Here are some points, each followed by its number:
array([35., -44., -39., 9., 31., 30., 127., -3., 125.]) 0
array([20., 45., 51., -9., -36., -9., -42., 14., 59.]) 1
array([5., -20., -22., 0., -55., 11., 16., -4., 9.]) 2
array([38., -47., -37., 3., -18., 22., 70., -1., 116.]) 3
array([-9., -4., -3., 7., -18., -12., -21., -9., -33.]) 4
array([42., -38., -39., 8., 48., 23., 100., -6., 61.]) 5
array([-39., -47., -53., -28., -23., -20., -70., -21., -56.]) 6
array([3., 20., 83., -17., -38., -11., -51., 6., 73.]) 7
array([34., -61., -50., -15., -28., 33., 55., 11., 58.]) 8
array([2., 15., 92., -3., 12., -18., -48., 6., 29.]) 9
array([8., -33., -27., 6., -44., -3., 92., 4., 39.]) 10
array([10., -24., -18., 1., 33., 49., 121., 20., 41.]) 11
array([5., -21., -23., 1., 2., 0., -18., -3., -33.]) 12
array([30., 26., 40., -9., 43., -11., -45., 5., 36.]) 13
array([36., -36., -22., 6., -21., 17., 64., -6., 22.]) 14
array([-22., 9., -10., 2., 122., -4., 7., 6., -48.]) 15
array([16., 12., 56., -12., -37., -17., -44., 2., 35.]) 16
array([-39., 45., -46., 2., 8., -30., -57., -8., -66.]) 17
Which five points above are nearest to each new point by angle? Their numbers follow each, nearest first.
array([-19., -2., 17., 7., 127., -14., -23., -11., -46.]) 15 13 17 12 9
array([-17., -3., -19., 8., 35., 18., 6., 0., -45.]) 15 12 17 6 4
array([-13., 1., 18., -2., 101., -13., -33., -4., -19.]) 15 13 9 17 12
array([4., -32., -38., 5., 51., 8., 1., -14., -10.]) 15 12 5 6 11
array([-2., 127., -57., 64., -65., -50., -71., -31., -73.]) 17 4 6 12 1
array([5., -16., 7., -1., 8., 7., -3., 0., -42.]) 12 4 15 6 17
array([-5., -16., -13., 4., 74., 14., -10., 0., -35.]) 15 12 17 6 13
array([-28., 47., -9., 6., 127., 7., -19., 6., -50.]) 15 17 13 12 9
array([-19., 16., -10., 3., -56., 13., -15., 3., -45.]) 4 17 6 2 12
array([10., -7., -11., -1., 3., -4., -4., -9., -32.]) 12 4 6 17 15
array([-2., 5., -20., 6., 96., 11., -13., -2., -39.]) 15 12 17 13 5
array([-4., -53., -36., 7., -16., -20., 25., -21., -29.]) 12 6 2 14 10
array([19., -31., -22., -1., 74., -7., 38., 4., 13.]) 5 15 11 0 3
array([35., -16., -6., -12., -15., 11., -7., 1., 65.]) 3 8 0 1 7
